Each named turn below is shown by a few rows before and after it. Which turns, in which order, take the first row of each later pair to the second? The first pair is answered.
turn sif:
[ 1.87 -2.33 -0.39  0.14 -0.13 -0.26 -1.30 -0.92  0.51  1.07 -0.33  2.23
 -1.71 -0.04 -2.53  1.74 -1.79 -0.97 -0.46] => [ 1.14 -0.23  0.96 -1.27  1.72 -1.08 -2.23 -3.26  0.92  0.87 -0.49 -0.15
 -1.60 -0.24  1.35  0.16 -1.16 -1.23 -0.88]
[-0.71 -1.77 -0.74  1.69 -1.23  0.95  1.89  1.59  0.01  0.98  0.27  1.82
  0.35 -0.42 -2.83 -0.70 -0.15  0.39  1.20] => [ 0.55 -0.70  2.47  0.23 -0.44 -1.60  0.15 -1.47 -0.14  1.13  1.45  0.21
  2.07 -1.53 -1.02 -0.90  0.07 -1.10 -2.30]
[ 0.64  2.29 -0.29 -0.24 -1.56 -0.11  0.48  1.42 -0.21 -0.29 -2.27  0.34
  0.86  0.66 -0.63  1.72  1.14  0.30  0.90] => [ 1.32  2.28  0.84 -0.58 -1.53 -0.81 -0.11  0.63 -0.20  0.03 -1.69  0.34
  1.53  0.46 -0.58  1.69  1.14 -0.17 -0.32]
[-1.29 -0.89 -1.41  0.78  0.87  1.95 -0.34  0.31  0.70  0.92 -0.93  0.72
 -1.22  0.19 -1.32 -1.31 -0.95 -0.67  1.67] => [ 0.68 -1.38  0.34  0.50  0.37 -0.17 -1.21 -0.29  0.24  1.00  0.22  1.54
  0.24 -0.56 -2.73 -0.16 -1.29 -1.72 -1.39]
turn peb:
[-0.44 -0.84  0.34  0.48  1.28 -2.08 -1.04 -1.92 -0.65  1.39 -0.11 -1.95
 -0.08 -2.03  0.66  2.70  1.29 -1.21 -2.23] => [ 1.67 -1.16 -0.01  0.85 -1.02 -1.69  0.76 -0.52 -1.04  0.17  0.48 -0.09
  2.24 -1.54 -0.84  3.39  1.73  0.42 -2.12]
[-0.01 -1.17 -0.74  1.65 -0.10  0.46  0.24  0.59 -0.32  1.16  0.82 -0.33
 -1.45 -1.28 -2.67  1.21 -0.38 -1.24  0.56] => [-0.21 -1.15 -0.53  1.73  0.20  0.22  0.18  0.28 -0.23  1.25  0.87 -0.59
 -1.60 -1.47 -2.59  1.05 -0.67 -1.39  0.38]
[-2.60 -0.15 -1.30  0.56  2.63  1.29 -0.32 -0.80 -0.03  1.21  0.48 -2.58
 -0.63  1.10  2.49  0.83 -1.38 -1.48  1.07] => [-1.94 -0.62 -0.29  1.40  1.11 -0.97  0.49 -0.94 -0.60  0.47  1.54 -4.06
  1.88 -0.77  2.19  1.23 -0.27  0.24 -0.14]
[ 0.14  2.32 -1.17 -1.28  1.27  1.02  2.99  3.49  1.22 -0.99 -1.72  2.27
 -3.09  1.45 -0.28 -0.95 -0.28  0.59  1.93] => [-2.05  2.06 -0.36 -1.34  3.29 -0.39  1.17  1.31  1.38  0.31 -2.19 -0.83
 -4.59 -0.37  1.52 -1.69 -0.19 -0.26  1.03]
turn gadis:
[-0.54 -0.59  3.70 -1.15  1.85 -0.47 -1.12 -0.72 -0.16  1.59 -1.28 -2.23
  1.49 -1.73  1.74 -1.46  0.24 -0.92  0.52] => [-0.97 -1.11  3.05 -0.98  1.58 -1.24 -0.67  0.02 -0.84  1.25 -1.31 -3.16
  0.93 -1.61  2.04  0.00  1.37  0.21  0.86]
[-1.01 -0.05 -0.59  0.49 -0.25  0.73  1.03 -0.62  1.85 -0.40 -1.48 -0.78
  1.10 -0.67  0.21 -2.68 -1.91  0.71  1.57] => [-2.29 -1.19 -1.14  1.16  0.07 -0.19 -0.10 -0.34  1.11  0.21 -1.54 -1.67
 -0.72 -1.15 -0.41 -0.90 -1.99  0.29  1.45]
[-1.35 -1.11  1.03  1.43  0.04 -0.57 -0.62  0.11  0.04  1.69 -1.07  0.34
  0.07 -1.55 -1.88 -1.87 -1.48 -1.14 -0.94] => [-1.61 -0.45  0.13  1.97 -1.33 -1.85  1.10  1.74 -1.10  0.20 -0.57 -0.63
  0.57 -1.38 -0.27  0.30  0.93  1.49  0.10]
turn koso:
[ 0.16  1.12  0.36 -0.30  0.06 -1.76 -1.39 -0.53  0.70  0.19 -1.21  0.54
 -1.27  2.12  0.41  0.72 -0.11 -1.31 -0.27] => [ 0.43  1.61  0.74 -0.33 -0.15 -2.02 -1.03 -1.14  0.79 -0.20 -0.85 -0.14
 -0.36  1.47  1.02  0.64  0.45 -0.87 -0.56]
[ 0.11 -0.92 -1.50 -0.30 -0.08  1.39  0.10 -0.53  0.26  0.67 -0.46 -0.54
 -1.81  0.01  0.12 -1.84  0.14 -0.69  0.33] => [ 0.72 -0.52 -0.98 -0.77  0.05  1.30  0.12 -0.71  0.11  0.46 -0.25  0.22
 -1.71  0.77  0.02 -1.57 -0.02 -1.31 -0.08]
[-2.13 -0.78 -1.67  1.22  0.45  0.61 -0.15  0.50  0.13  0.95 -0.77 -0.72
 -2.15 -0.81 -0.74  0.25 -0.38 -0.02  0.82] => [-0.99 -0.70 -0.98  0.50  0.77  0.65 -0.94  0.40 -0.21  0.84 -0.49  1.09
 -2.65  0.35 -1.09  0.85 -0.83 -1.49 -0.16]
Now pairs of rows:
Between the rows of a pair lie two turns.
[-2.59 -2.30 -1.15  0.66  0.98  1.23  0.80  3.14 -0.33  1.31 -1.65  1.05
 -2.28  0.78 -2.43  0.66 -0.20 -0.72  1.96] => [-3.17 -2.51  0.75  1.54  0.43 -2.09  0.86  1.50 -1.21  1.35 -0.63 -2.09
 -0.46 -2.34 -1.40  0.55  0.83  0.25 -0.05]
peb then peb
[ 1.02 -0.15  0.39 -0.96 -0.31 -1.42 -1.53 -0.13 -0.61 -0.21  0.49 -0.02
 -0.57  0.76 -0.22  2.69  0.63 -0.84 -1.63] => [-0.76  1.26 -0.76 -0.87  0.14 -0.12 -0.35 -0.19 -0.06 -0.43 -0.12 -1.97
 -0.94  0.87  2.34  1.02  1.46  1.00  1.04]
koso then sif
[ 0.12 -1.41 -0.75  0.69 -1.29  0.07  0.00  1.48  0.32  0.03  0.25  1.31
 -0.37 -0.07 -2.46  0.25 -0.76  0.18  0.23] => [-0.60 -0.46 -1.43  0.31 -1.38  0.15  0.94  1.79  0.11 -0.78  0.12  0.47
 -0.44  0.75 -0.34  0.70  0.79  1.58  1.53]
peb then gadis
[ 0.51  0.47  0.34 -0.41  0.54  0.93 -2.08 -0.48 -0.57 -0.23  0.46  1.65
 -1.66  2.60  0.87  1.21  0.59 -0.69 -0.16] => [ 0.35  1.33  0.71 -0.19  0.49 -0.45 -1.26 -1.11 -1.11 -0.86  0.99 -0.37
 -0.41  1.47  2.79  0.67  1.68  0.67 -0.17]
peb then gadis
[-1.57  0.83 -1.06  1.21 -1.19  2.08  2.39  1.49  0.14 -0.61  0.52 -1.10
  1.70 -0.55 -0.10 -0.92 -0.11  1.77  2.83] => [ 0.42 -1.06  1.25  1.34 -1.50  0.03  0.19  0.30  0.07  0.61  1.27  0.73
  2.18 -1.85 -3.27  0.17 -1.94 -0.84 -0.91]
sif then gadis
[ 1.80 -1.36  2.41 -0.57  0.26 -1.20 -0.56  0.67 -0.57  0.31 -0.11 -0.67
  1.45 -2.22 -1.81  1.95  1.52  1.32 -1.47] => [ 2.97 -0.49  1.82 -1.39 -0.26  0.26  0.23  1.50 -0.21 -0.64 -0.06  1.06
  1.91 -0.54 -1.95  1.83  1.79  1.47 -0.72]
peb then koso
[ 0.98 -1.14 -0.81  1.17  0.67 -0.05 -0.65 -0.06  0.05 -0.51  0.02  1.26
 -2.32  2.42 -0.14  1.77  0.52 -0.94  1.07] => [ 1.47 -1.33  1.00  0.95  1.01 -1.87 -1.14 -1.60 -0.32 -0.51  0.85  0.18
 -1.33  0.92  0.53  1.92  0.76 -1.33 -0.87]
sif then peb
[ 2.85 -0.12  1.00 -1.58 -1.42  0.06 -0.95 -0.11 -1.21 -1.32  0.50  3.13
  1.10 -0.70 -1.10 -0.66 -0.62  0.39  0.43] => [ 0.60  0.46  1.66 -1.82  0.77 -1.32 -2.99 -1.90 -1.31 -0.52 -0.14 -0.27
 -1.28 -1.56  2.00 -0.31 -0.07 -0.63  0.24]
gadis then sif
[-0.69  1.25  1.25 -0.55  1.53  0.13 -1.26 -1.64  0.60  0.78 -0.49 -0.53
 -1.16 -1.08  1.07 -0.97 -0.06 -1.39 -1.05] => [-1.31 -0.10 -1.17  0.54 -0.37  0.37  0.81  1.61 -0.59 -0.10 -0.65 -0.32
 -2.21 -0.54  0.00  1.42  1.30  0.82  1.03]
gadis then sif
[-0.76  0.17 -1.21  0.86 -0.02 -0.45 -0.78 -0.58 -0.66  0.51 -0.70 -1.49
 -0.47 -1.63  1.13  2.59  0.33  0.53 -1.20] => [ 0.58  0.35 -2.31  0.46 -0.95  1.00  0.31  1.23 -0.60 -0.31 -0.62  0.90
 -0.23  0.22  0.13  3.02  0.22  0.93 -0.43]
peb then peb
[-0.57 -2.34 -2.21  3.03 -1.96  0.25  1.78  2.28 -1.76  1.54  0.21 -0.10
  0.48 -1.23 -3.44 -0.28 -0.68  1.52 -0.53] => [ 0.92 -1.25 -1.78  2.03 -2.20  1.83  2.39  1.98 -0.95  1.17  0.25  1.90
  2.07 -0.08 -2.94 -1.83 -1.34  1.06 -0.67]
gadis then koso
[-0.56  1.27 -0.86 -0.33  1.19  2.13 -0.44 -0.89  0.11  0.57 -0.73 -0.62
 -0.47  0.26  1.43 -1.04 -0.27 -1.16  0.96] => [-0.64  0.41 -1.38 -0.23  1.34  1.29 -0.86 -0.20 -0.54  0.70 -0.69 -0.53
 -2.01  0.65  1.01  0.75  0.06 -1.52  0.71]
gadis then koso
[ 0.72 -0.42  1.87  0.21  0.15  1.25  0.16 -2.44 -1.38  0.94  0.95 -0.32
  2.94 -0.39 -1.32 -2.61 -2.83  1.66 -0.44] => [ 0.85 -0.09  1.24 -0.32  0.79  2.84 -0.28 -2.10 -0.72  1.05  0.38  0.97
  1.14  1.45 -1.40 -2.84 -3.34  0.90  0.37]
peb then peb
[-0.92 -2.40 -0.94  0.67  0.09 -0.08 -1.87  2.07 -0.28  0.21 -0.51  1.41
 -3.13 -0.04 -2.53  2.51 -1.48 -1.57  0.32] => [ 0.98 -1.21  2.04 -0.09 -0.81 -3.32 -1.82 -0.07 -0.80 -0.44  1.25 -0.16
  0.57 -1.61 -0.49  2.42 -0.19 -0.72 -3.13]
sif then peb
[ 2.92 -0.42  0.92 -0.69 -0.89 -0.65 -0.54  1.26 -1.60 -0.70  1.22  2.40
  0.00  1.52 -0.08  2.80  0.76 -1.55 -2.60] => [ 0.33  1.59  1.39 -1.53  2.01 -0.16 -2.05 -1.18 -0.63 -0.07  0.40 -0.07
 -1.57  1.35  3.63  0.40  0.66 -2.62 -1.54]
sif then gadis
[-1.15  0.53  1.05  0.29 -0.73  1.59  1.04 -3.14  0.37  0.19 -0.03 -2.43
  0.66  1.02  2.78 -1.22  0.41 -0.56 -0.05] => [ 1.15 -2.15  1.47  1.13 -2.83  0.68  1.03 -1.60 -0.35  0.46  0.89  0.16
  1.67  0.59 -1.46  0.91 -0.63 -0.82 -2.16]
sif then sif
[ 0.60  0.13  1.29  0.09  0.31  0.74 -1.01 -1.78  0.74  0.12 -0.37  0.13
  0.56 -2.03 -2.47 -2.94 -2.20 -1.35 -1.87] => [-0.41 -0.48 -0.73  1.07  0.00  2.50 -0.14 -0.14  1.02 -0.25 -1.22  1.10
 -0.37 -1.17 -3.22 -2.88 -2.14 -0.43  0.54]
sif then sif
[ 1.20  0.68 -0.74 -1.08  1.87  0.24 -0.74 -0.36  0.75  0.68 -0.30  1.09
 -2.67  1.89  0.57  2.37  0.40 -1.41  0.49] => [ 1.41  2.27  0.26 -1.20  0.89 -0.89  0.74 -1.57  0.34 -0.26  0.24 -1.21
  0.38  0.70  2.72  1.17  1.77  0.81  0.07]
peb then gadis
[-0.28  2.38  1.32 -1.44  2.71 -0.17 -0.19 -1.79 -0.02 -0.08  0.36 -1.20
 -0.97  0.97  4.22 -2.06  0.52 -1.78  0.24] => [ 1.64  0.46 -0.78 -0.81  0.64  2.38  1.30  2.06 -0.37 -0.28  0.26  3.59
 -1.50  3.44 -0.17  0.33 -0.20 -1.64  1.57]
sif then koso
[-1.22  0.35  0.60  0.34  0.79 -1.65 -0.47 -1.95 -0.06  0.54 -0.08 -3.62
 -0.64 -1.43  1.51 -0.36  0.36 -0.05 -0.18] => [ 1.09  0.04  1.47  0.42 -0.63 -0.11  0.16 -2.01  0.83  0.74  0.56 -0.41
  2.02 -1.52 -1.26 -1.92 -1.49 -0.70 -1.36]
peb then gadis
[ 1.65 -1.24  0.18 -0.70 -2.36  0.64  0.39  0.52  0.07  1.24  0.12  2.49
  1.24 -0.45 -3.26 -1.06 -1.30 -0.30 -1.13] => [ 0.67  1.87  1.27 -1.98 -0.54  0.18  0.16 -2.35  0.64  0.61 -0.09 -0.77
  1.84 -0.67  1.71 -3.24 -0.01  0.02 -0.80]
koso then sif
[-2.24 -1.74 -1.83  1.54  2.03  1.99 -1.64  0.41  0.79  0.79 -1.54 -0.21
 -3.28 -1.01 -1.71 -1.66 -0.52 -0.96  2.09] => [-0.03 -0.67 -2.26  0.39  0.19  0.30  0.56  2.53 -1.12 -1.91 -0.25 -0.18
 -2.60  1.02  0.66  2.95  3.10  1.70  2.26]
koso then gadis
[-0.41  1.62  3.23 -0.59 -0.41  3.83 -0.71  0.29  1.11  0.35 -2.20  2.21
 -0.63  0.40 -1.22 -1.01 -0.61  0.62  0.96] => [-1.09  1.24  4.45  0.26 -0.41  1.02 -0.84 -1.14  0.35  0.61 -1.66 -1.07
  0.62 -2.33 -0.36 -1.12  0.06  1.46 -0.83]
peb then peb
[ 0.20  1.08 -0.90 -0.28 -0.09  1.19  1.65  1.86  0.46  1.22 -1.44  0.25
  0.67 -0.94  0.30 -1.45 -1.54 -0.58  2.89] => [-0.25 -0.42 -1.15 -0.11  0.22  0.24  0.61  2.62 -0.62  1.72 -1.50  0.32
 -1.47 -0.47 -0.60  0.74 -1.57 -1.33  2.04]
koso then gadis
[ 1.30 -0.82 -1.97 -0.29 -0.71  0.68  1.00  2.87 -0.92 -0.53 -0.34  1.94
 -1.78  2.53 -1.03  2.69  0.05 -0.39  1.07] => [ 0.62 -1.51 -0.57 -0.48  0.87 -0.78 -1.33  0.98 -0.99  0.80 -0.27  0.77
 -3.21  1.27 -1.20  3.15 -0.94 -2.36 -1.07]
peb then sif
[ 1.38  2.21  1.31 -2.36  0.38 -0.02 -0.77 -1.12 -0.43 -0.72  1.04 -1.01
  0.31  0.14  2.02 -0.85 -0.75 -1.40 -1.30] => [ 2.48 -0.07 -0.58 -0.93 -1.46  0.83  0.36  2.06 -0.92 -0.68  0.70  2.18
  0.09  0.49 -2.13  0.78 -1.58 -0.63 -0.66]
sif then sif
[ 0.80 -0.30 -0.83  0.08 -0.12  2.64 -1.67 -0.87  1.08  0.54  0.16  0.91
  0.18  0.84 -2.54 -1.19 -2.04 -2.01 -0.93] => [ 0.37 -0.04  0.38 -0.11  0.42  1.34 -2.43 -2.51  0.80  0.75  0.32 -0.94
  0.79 -0.47 -1.15 -1.56 -1.71 -2.16 -2.03]
peb then koso
[-2.22 -0.16 -1.47  1.75 -0.79 -0.38  1.88  1.05 -0.26  0.31 -1.16 -2.84
 -1.01 -2.32 -0.38 -0.04  1.29  2.23  1.97] => [ 0.71  0.20 -0.11  1.20 -1.90  1.40  2.11  0.41  1.13  0.40 -0.79  0.85
  2.32 -1.88 -3.45 -2.55 -1.08  0.82  0.51]
gadis then sif
[-0.66 -0.12 -2.44  0.89 -0.28  0.03  0.47  1.55 -1.39  0.14 -0.81  0.53
 -1.73  1.18 -0.85  3.25 -0.67  0.16  1.55] => [ 1.35  1.13  0.15 -1.18  0.42 -1.79 -1.17 -0.92 -1.08 -0.12  0.28  0.52
 -0.68  1.68  0.91  3.28 -0.67 -1.33 -1.65]
koso then sif
[-0.18 -0.61  1.62 -0.89  0.22  0.32 -0.55 -0.92  2.08  0.26 -0.57  0.32
  1.69  0.94  2.37 -0.97 -0.28 -1.41  0.72] => [-1.16 -2.11  1.58  0.05  0.51 -1.61 -1.37 -0.60  1.08  0.86 -0.64 -0.92
  0.45 -0.46  1.77  0.66 -0.02 -1.55 -0.06]
peb then gadis
[ 2.21  2.08 -0.80 -0.86 -1.53  2.68  1.77  2.69  0.28 -2.78  0.74  2.83
 -0.34  3.55 -1.16  1.01  1.55  0.12  0.87] => [ 1.31  0.15 -0.51 -0.56  0.46  1.76 -0.91  1.81  0.20 -0.86  0.27  3.20
 -3.39  2.84 -3.45  1.84 -0.22 -2.87 -0.46]
peb then sif
